In the data rows, the value 128 means zero.
Each row in the table below has a label, given by one hidden rule.
[124  89 137  96 115  97  99 113] 5
[132  96 128 157 160 165 106 111] 2
[145 145 187 186 166 184 159 165] 3
[142 172 122 158 114 146 165 187] 3
[142 125 163 148 162 154 115 170] 1
[151 120  97 137 110 175 139  83] 4
[164 155  57  95  90 148 200  87] 4
[ 90 186 130 170 117 120 159 170] 3
[ 82 119 108 128 111 142 104 128] 2
[178 110 136 160 146 166 141 160] 1
[125 100 113 109 137 124 111 111] 4
[115 171  94 144 140 133 190 184] 3
[ 78 105 113 108 101 120  86 133] 5
[154 172 124 108  90 124 188 129] 4
[ 94 141 122  96 141  90 136  98] 4
[135 183 141 149 135  95 169 151] 3
[179 109  95 125 102 144 120 108] 5
[101 154 163 155 204 142 140 179] 3
[140 104 172 172 198 159 108 107] 1
[130 110 139 123 114 119  90  89] 5
[122 126 211 131 185 124 115 143] 1
[184 124  97 147 124 179 152 151] 4
[116 146  73 115 135 129 180 136] 4
[112 131 147 141  95 137 115 151] 2
[109 158 127 134 113 118 132 177] 3
[ 89 104 130 105 111 103  71 101] 5
[102 123 125 115 120 104  99 111] 5
[ 99  97 116 152  99 133  90 120] 2
[147 103  99 127  86 146 111 115] 5
[133 174 146 164 147 142 169 185] 3
[181 118 113 128 118 145 137  98] 4
[148 149 115 157  82 161 142 178] 1
[113 194 103 144 113  83 154 157] 3
[102  99 160 103 169 108  95 110] 2
[ 74 119 159 141 167 140 119 132] 1
[107 123 106 102  96 119 124 106] 4
[139 170 214 140 171 112 144 154] 3
Here are more rows. What is the label of each one?
[117 129 160 120 141  98 135 133] -> 3
[ 91 100 117 134 140 130 100 119] -> 2
[ 86 139 113 166 114 159 137 129] -> 2
[ 70 180 171 156 187 117 141 175] -> 3
[166 169  75 122 126 145 216 159] -> 4
[142 158 149 166  98 172 136 156] -> 1
[107 179 112 125 107  89 151 159] -> 3
[ 63 135  95 173 126 177 153 147] -> 1
[151 107 131 168  89 188 116 130] -> 5
[143 140 147 134 123 113 118 160] -> 1
[132 106 111  96 109  97 125 145] -> 4
